One turn moves each row of this set onto another row. After a few examples, where does it send each row asked below?
z805: [  6 -26 -21 -36  37  30  -5  45  22   2  -9 -32 -20   9  12]
z564: [ 34   5  17 -32  15 -10  -2  58   0 -31  -6 -23 -12  19 -21]
z122: [ 29  12  24 -20   8 -14  -6  48   0 -26  -4 -23 -12  25 -30]
z947: [ -4 -27 -16 -28  37  33 -10  35  27   8 -11 -24 -17  -1  12]
z795: [ -2   4 -22 -23  17  39  -4  13  22  34  -5  -7 -11  37  35]
z401: [ -2  -4 -29 -26 -13  20  -2 -11  14  16   1  15  -2   4  28]
z192: [ 36   9  17 -35  16 -13  -2  50  -6 -28  -4 -32  -2  27 -19]
z922: [ 13   4 -25 -25  -9  24   3 -18  15  13   1   7  -3 -10  34]
z725: [ 51  -2  32   6  20  -4  20  34 -33   5 -10 -14  14  22 -12]
z908: [ 14  12  41 -13  31   4  46   6 -25  14  18 -23   4   1 -15]
z629: [  5 -16 -29 -18 -24  14   0  -7  18  17   8   7  -4 -10  26]
z135: [  7 -19  17 -25  44  -1  22  45   0 -13  12 -38   1 -11 -12]
z126: [ -2  -9 -26 -21 -20  19   6 -12  24  10  -8  14 -10  -4  19]
z800: [  1  11  37  -6  33   1  41  10 -27  12  16 -15   8   9 -20]
z917: [ 37 -12  -1  11  -4  15   6  -7 -16  41  -6   2  22   2  21]
z644: [  0   1 -15 -37 -17  -3  -9  29  27 -27  11 -10 -22   3  -5]
z10: [ 27  -7   6   7   1  13  15 -20 -23  34  -9  11  26  10  16]
z290: [ 26 -13   3  10  -5  21  22  -4 -21  37  -8  13  19   5  16]
z47: [  5 -21 -17 -38  34  21  -3  48  28   0  -2 -33 -10   5  24]
z344: [ 13  22  39 -21  34  -2  39  15 -18  11  28 -26   0   6 -10]
z944: [ 41 -10  35   9  26   7   7  28 -36   2 -13  -1   7  25 -20]
z324: [  2   1 -22 -49  -5   3  -8  38  29 -26   2  -6 -19   6   5]
z997: [ 51  -2  29   1  14  -1  21  35 -41  14  -9 -14  23  23  -8]
z896: [ -4  22  15  -4  19  27  26 -11 -11  40   5   3  -1  38  10]
z819: [  6  12 -17 -43  -3   5 -11  33  32 -24   7   7 -17  -7   3]
z888: [  3  -6 -28 -21  -6  20 -12  -9  11  15  -1  20   1  -9  23]
z641: [ 38  -4   6  14  16  22  11 -18 -21  34 -16  13  12   4  14]
z305: [ 33  15  26 -26  11  -9  -2  56   9 -34   6 -16  -2  17 -15]
z381: [ 27 -12   9  16   6  14   1 -15 -24  28  -4  15  25  13  15]
z829: [  0  -1 -20 -50  -9   4 -12  27  29 -26   1  -7 -23  10   1]
z226: [ 30   3  23 -27  16  -9   3  61   4 -34  -4 -23  -3  19 -20]
z875: [ -2  17  19 -10   9  24  32 -10 -18  34  17  -3  -3  42  14]
z102: [ -8 -12 -15  -6  17  45   1  17   7  32  -2  -6 -13  41  33]
z822: [ 18 -14  15 -32  48   7  24  43   0  -8   2 -40  -5 -18 -14]
z475: [  4   5 -16 -47  -7   1 -10  22  33 -29  -3 -15 -22  11  -4]
z222: [  4  19  22   0  14  25  29   6 -23  34  20  -6  -3  46  17]
z362: [  3  -8 -26 -24 -19  21  -1 -17  13  15  -3  12  -2   1  26]
z978: [  5   4 -15 -49 -13  10  -4  31  24 -32  19 -12 -12   6  15]
z412: [ 32  -8   9  14  -3  17  19 -12 -24  30  -9   6  22   8  16]
z250: [ 20  -3  23 -30  10  -1  -1  60  -6 -39   9 -17  -8  27 -20]
z712: [ 52   3  29  11  15  -2   3  28 -27  17 -14 -15  15  28 -15]
z828: [ -6  -2 -19 -22   9  40  -3  14  12  29  -2  -9 -21  45  29]
z215: [ 44  -2  42  14  18  -1   6  30 -26  -5  -1  -8  23  29  -6]
z866: [ 47  -3  38   8  23  -4  17  23 -28   7  -8 -11  22  21 -14]
z523: [  7  -7  15 -38  49   6  15  32   9  -8   9 -37 -10 -22 -15]

z10 turns into z226
z875 turns into z822
z829 turns into z412
And these:
z523 turns into z102
z290 turns into z192
z644 turns into z917
z978 turns into z641
z47 turns into z896
z381 turns into z305

